In the data rows, the value 128 means zero.
Here is a table of points, one per row:
173 131 134 103 99 135 137 107 164 146 76 155 114 127 147 105 75 125 108 81 114 120 119 136 124 71 115 136 140 112 123 95 94 158 134 157 76 154 113 111 113 155 132 108 138 119 117 118 123 96 138 122 112 146 108 114 118 146 97 111 145 137 90 117
113 114 54 136 120 143 127 162 117 142 107 132 134 162 136 116 129 167 183 134 136 150 115 87 102 159 119 121 122 145 143 127 123 155 119 129 117 160 81 134 142 112 87 105 131 146 117 110 157 130 129 78 81 166 130 155 141 150 150 149 157 130 138 126
124 114 140 146 128 156 125 133 159 156 142 114 111 152 122 103 158 153 135 89 116 156 146 100 130 135 137 117 135 99 110 152 101 145 154 131 91 132 107 88 129 120 101 142 136 125 174 145 101 129 120 150 138 110 190 117 96 99 164 136 138 142 164 202
78 170 121 130 96 92 112 128 142 137 118 147 99 125 149 105 118 149 138 117 144 90 95 143 145 178 158 122 98 125 115 171 117 126 154 141 88 88 154 177 128 156 122 134 134 142 132 95 157 146 151 165 159 144 134 144 137 123 127 133 163 170 135 115
149 96 128 114 121 131 143 107 108 160 127 165 146 135 130 91 130 75 87 94 144 101 148 135 142 131 116 171 167 172 164 132 119 97 126 121 171 118 146 150 93 92 103 125 101 125 131 127 132 170 123 150 115 136 126 122 133 154 155 150 171 129 173 124
153 122 73 111 150 119 125 118 146 126 119 145 159 154 117 177 117 127 158 115 118 95 130 139 139 136 158 113 125 134 99 151 117 164 121 134 153 122 144 89 160 101 114 174 105 147 109 138 94 110 133 148 140 110 74 103 133 119 129 106 150 84 161 129
113 100 131 183 90 141 84 136 98 99 80 141 140 115 126 140 117 120 114 121 147 123 151 138 130 133 137 137 170 146 142 131 126 118 172 105 114 130 146 129 147 112 106 136 142 153 116 98 105 99 157 93 152 121 139 158 149 139 102 101 132 104 109 187
152 161 124 119 108 137 148 161 102 130 143 118 123 99 108 96 164 122 140 146 117 161 114 146 132 142 116 85 122 119 134 106 97 122 170 141 146 160 135 116 115 72 170 121 164 144 58 139 111 131 136 116 170 119 139 102 159 116 122 145 147 130 121 109
175 124 133 130 109 136 128 147 131 150 145 116 103 140 92 164 132 116 122 126 164 95 183 143 140 111 127 121 104 128 106 108 122 127 157 156 152 126 121 116 169 109 124 120 88 106 139 112 163 136 124 93 137 151 114 147 96 107 96 139 142 178 81 156
140 150 118 92 109 170 120 108 105 143 102 133 137 148 119 168 116 103 115 160 109 112 111 83 132 158 121 126 121 152 172 126 93 105 119 157 146 124 101 132 143 139 147 144 159 148 191 97 105 138 94 143 164 90 137 124 82 155 116 184 113 81 99 113
106 121 126 133 136 115 115 112 125 153 152 144 91 139 126 170 141 113 141 147 136 135 132 137 156 72 126 90 113 159 116 100 112 107 102 118 119 114 144 138 51 108 137 176 164 146 158 124 127 147 155 119 79 118 123 113 142 134 109 99 122 161 92 129
142 117 86 133 115 111 168 139 193 121 119 112 127 101 149 121 112 90 126 162 177 136 111 148 157 142 139 147 119 149 125 102 119 127 117 130 167 127 147 138 149 149 99 136 152 148 139 143 143 120 128 131 132 174 174 96 116 100 145 123 111 60 113 153
106 151 134 137 172 169 118 116 116 186 110 147 198 129 86 106 99 129 139 110 182 137 149 114 156 146 106 135 118 146 86 122 166 122 129 123 158 144 156 135 135 165 118 110 164 168 154 155 122 118 101 116 152 100 128 113 114 123 117 136 121 133 125 71
125 142 125 91 117 118 177 80 128 92 143 139 111 82 99 149 144 140 116 100 124 90 135 120 109 118 151 109 142 152 109 153 179 130 161 145 102 118 134 161 130 93 101 113 136 126 129 185 127 97 129 121 78 109 144 134 133 160 114 141 79 128 130 136
71 76 153 133 102 80 114 126 135 135 90 160 131 149 125 128 136 136 154 160 116 117 124 137 129 133 89 144 133 173 109 156 135 101 146 152 108 150 106 95 150 148 161 141 97 101 91 150 119 141 88 134 95 138 136 98 116 89 110 146 118 121 102 145
158 148 149 137 136 136 105 107 143 96 131 104 133 144 114 141 163 139 122 127 139 152 123 154 128 124 124 175 114 147 174 151 169 126 118 189 119 148 186 129 100 142 116 121 130 136 126 120 103 111 97 84 126 119 103 127 104 106 190 122 175 121 95 115
140 118 149 168 161 98 131 72 94 131 168 131 101 115 136 114 115 177 121 112 129 107 194 156 168 154 96 139 107 116 133 125 93 141 90 147 112 125 126 109 107 116 111 135 142 126 78 101 157 133 143 131 118 127 142 138 106 146 141 124 78 79 115 105
130 146 133 174 130 85 117 118 127 144 100 136 143 136 155 123 153 113 80 127 109 155 111 122 111 93 187 86 131 128 116 167 131 122 102 117 162 119 121 95 128 127 161 68 140 155 113 120 123 145 141 117 136 135 112 143 94 125 170 148 71 163 131 125
137 108 103 125 146 159 127 161 125 112 176 114 119 133 162 91 88 107 100 133 137 132 111 143 95 99 133 123 122 116 134 190 142 83 109 122 87 150 138 136 127 134 130 198 106 151 118 123 134 128 113 100 152 119 120 140 124 109 98 137 100 132 145 109
131 116 168 85 129 113 141 152 156 103 125 94 121 105 87 135 102 134 127 103 194 161 124 99 118 171 129 102 139 159 124 147 116 122 108 81 96 115 148 104 117 116 142 119 96 115 125 114 118 141 122 144 143 115 103 130 109 182 161 124 134 106 91 110
123 128 100 136 130 180 163 128 96 89 160 159 150 115 126 139 151 122 200 117 116 159 114 163 106 87 105 155 124 109 161 101 119 140 105 125 110 64 118 142 148 153 142 107 80 132 105 152 113 150 196 158 139 131 164 143 123 108 121 116 108 140 105 126
100 112 143 123 138 152 119 176 136 131 130 107 107 101 125 93 164 116 134 135 79 112 143 175 128 121 143 102 159 86 138 115 167 104 102 123 141 107 51 131 163 148 120 123 136 158 152 109 149 96 108 149 137 111 110 101 143 148 172 106 147 135 128 105
140 157 112 148 146 115 85 132 122 116 151 117 133 119 169 135 141 129 162 56 114 104 103 125 127 136 136 131 149 106 116 98 127 107 137 106 137 105 155 134 118 121 179 142 142 93 140 164 145 138 64 127 121 194 148 176 125 147 100 151 129 97 123 114
115 155 163 114 141 78 122 143 125 144 159 124 140 74 144 132 104 139 152 178 84 109 121 80 151 122 116 173 152 105 121 132 129 140 106 100 122 122 140 152 98 89 106 113 103 129 138 141 108 115 142 106 140 152 107 147 63 102 104 114 146 118 138 130
114 128 143 137 118 113 147 121 89 101 155 133 156 138 150 81 101 120 164 131 119 111 165 123 93 143 152 118 110 155 151 113 93 129 115 108 127 156 181 125 151 163 107 116 156 105 135 128 125 136 93 134 116 144 74 94 128 141 126 118 135 152 121 204
138 121 139 123 125 91 112 136 80 86 107 90 117 186 101 118 65 126 125 133 110 148 94 136 147 107 120 138 97 113 79 90 110 112 136 130 154 154 122 145 136 154 90 140 97 148 117 148 116 108 125 140 131 128 168 148 145 149 159 143 125 157 137 140
118 153 103 137 94 129 144 134 123 117 169 93 175 137 154 133 114 112 77 112 134 135 96 124 188 175 117 147 115 110 141 120 181 162 109 99 133 140 57 141 141 132 154 142 112 93 118 106 104 136 120 127 122 124 119 103 145 121 108 104 122 161 139 149
93 116 121 106 172 112 126 112 162 136 130 130 95 139 97 114 120 154 126 138 131 134 113 121 97 124 149 141 153 102 151 100 139 150 127 124 187 136 116 162 128 158 174 100 126 130 126 94 125 178 111 98 151 79 145 159 166 93 96 116 146 114 164 148
137 144 152 131 101 129 137 109 100 108 115 89 129 131 153 143 130 135 126 164 134 155 176 140 76 113 107 142 122 143 72 142 159 150 156 128 104 115 107 135 115 127 152 130 142 114 176 93 132 140 143 160 141 173 103 134 171 106 147 119 131 119 176 114
121 107 171 122 139 161 129 172 122 120 101 167 110 123 124 156 154 108 109 128 110 159 120 94 113 179 146 123 99 101 150 110 127 139 129 154 152 131 161 100 113 144 111 138 115 138 118 110 130 96 131 159 86 150 130 144 156 112 100 97 81 139 155 100
137 120 154 142 147 132 118 138 164 137 125 119 151 142 128 176 147 138 110 166 115 131 147 118 151 114 121 129 156 121 173 132 92 158 136 105 96 150 147 185 156 134 160 140 156 114 119 194 193 127 154 145 126 115 114 140 154 137 134 174 123 133 145 110
149 148 104 157 155 160 104 98 143 100 130 122 117 131 143 113 146 158 96 195 133 88 90 115 100 120 90 127 127 94 131 113 119 111 140 84 142 83 124 73 122 130 82 107 90 73 122 175 155 143 141 144 121 113 138 112 156 132 111 84 142 143 110 136
Along one direction, these points spread out more than along any other. Take the direction at right angles to it along which they spread out most. Then take the direction at right angles to both along which they spread out most. Go by this last direction. Where along it does each point below lie, from 0 to 99? The average is 50, and the first point in the table lies past the average. One standard deviation of the points above along it is 16.
140 118 149 168 161 98 131 72 94 131 168 131 101 115 136 114 115 177 121 112 129 107 194 156 168 154 96 139 107 116 133 125 93 141 90 147 112 125 126 109 107 116 111 135 142 126 78 101 157 133 143 131 118 127 142 138 106 146 141 124 78 79 115 105 40
118 153 103 137 94 129 144 134 123 117 169 93 175 137 154 133 114 112 77 112 134 135 96 124 188 175 117 147 115 110 141 120 181 162 109 99 133 140 57 141 141 132 154 142 112 93 118 106 104 136 120 127 122 124 119 103 145 121 108 104 122 161 139 149 53
140 150 118 92 109 170 120 108 105 143 102 133 137 148 119 168 116 103 115 160 109 112 111 83 132 158 121 126 121 152 172 126 93 105 119 157 146 124 101 132 143 139 147 144 159 148 191 97 105 138 94 143 164 90 137 124 82 155 116 184 113 81 99 113 31
100 112 143 123 138 152 119 176 136 131 130 107 107 101 125 93 164 116 134 135 79 112 143 175 128 121 143 102 159 86 138 115 167 104 102 123 141 107 51 131 163 148 120 123 136 158 152 109 149 96 108 149 137 111 110 101 143 148 172 106 147 135 128 105 41
71 76 153 133 102 80 114 126 135 135 90 160 131 149 125 128 136 136 154 160 116 117 124 137 129 133 89 144 133 173 109 156 135 101 146 152 108 150 106 95 150 148 161 141 97 101 91 150 119 141 88 134 95 138 136 98 116 89 110 146 118 121 102 145 78
123 128 100 136 130 180 163 128 96 89 160 159 150 115 126 139 151 122 200 117 116 159 114 163 106 87 105 155 124 109 161 101 119 140 105 125 110 64 118 142 148 153 142 107 80 132 105 152 113 150 196 158 139 131 164 143 123 108 121 116 108 140 105 126 37
106 151 134 137 172 169 118 116 116 186 110 147 198 129 86 106 99 129 139 110 182 137 149 114 156 146 106 135 118 146 86 122 166 122 129 123 158 144 156 135 135 165 118 110 164 168 154 155 122 118 101 116 152 100 128 113 114 123 117 136 121 133 125 71 32
158 148 149 137 136 136 105 107 143 96 131 104 133 144 114 141 163 139 122 127 139 152 123 154 128 124 124 175 114 147 174 151 169 126 118 189 119 148 186 129 100 142 116 121 130 136 126 120 103 111 97 84 126 119 103 127 104 106 190 122 175 121 95 115 50
113 100 131 183 90 141 84 136 98 99 80 141 140 115 126 140 117 120 114 121 147 123 151 138 130 133 137 137 170 146 142 131 126 118 172 105 114 130 146 129 147 112 106 136 142 153 116 98 105 99 157 93 152 121 139 158 149 139 102 101 132 104 109 187 75
175 124 133 130 109 136 128 147 131 150 145 116 103 140 92 164 132 116 122 126 164 95 183 143 140 111 127 121 104 128 106 108 122 127 157 156 152 126 121 116 169 109 124 120 88 106 139 112 163 136 124 93 137 151 114 147 96 107 96 139 142 178 81 156 67
93 116 121 106 172 112 126 112 162 136 130 130 95 139 97 114 120 154 126 138 131 134 113 121 97 124 149 141 153 102 151 100 139 150 127 124 187 136 116 162 128 158 174 100 126 130 126 94 125 178 111 98 151 79 145 159 166 93 96 116 146 114 164 148 34
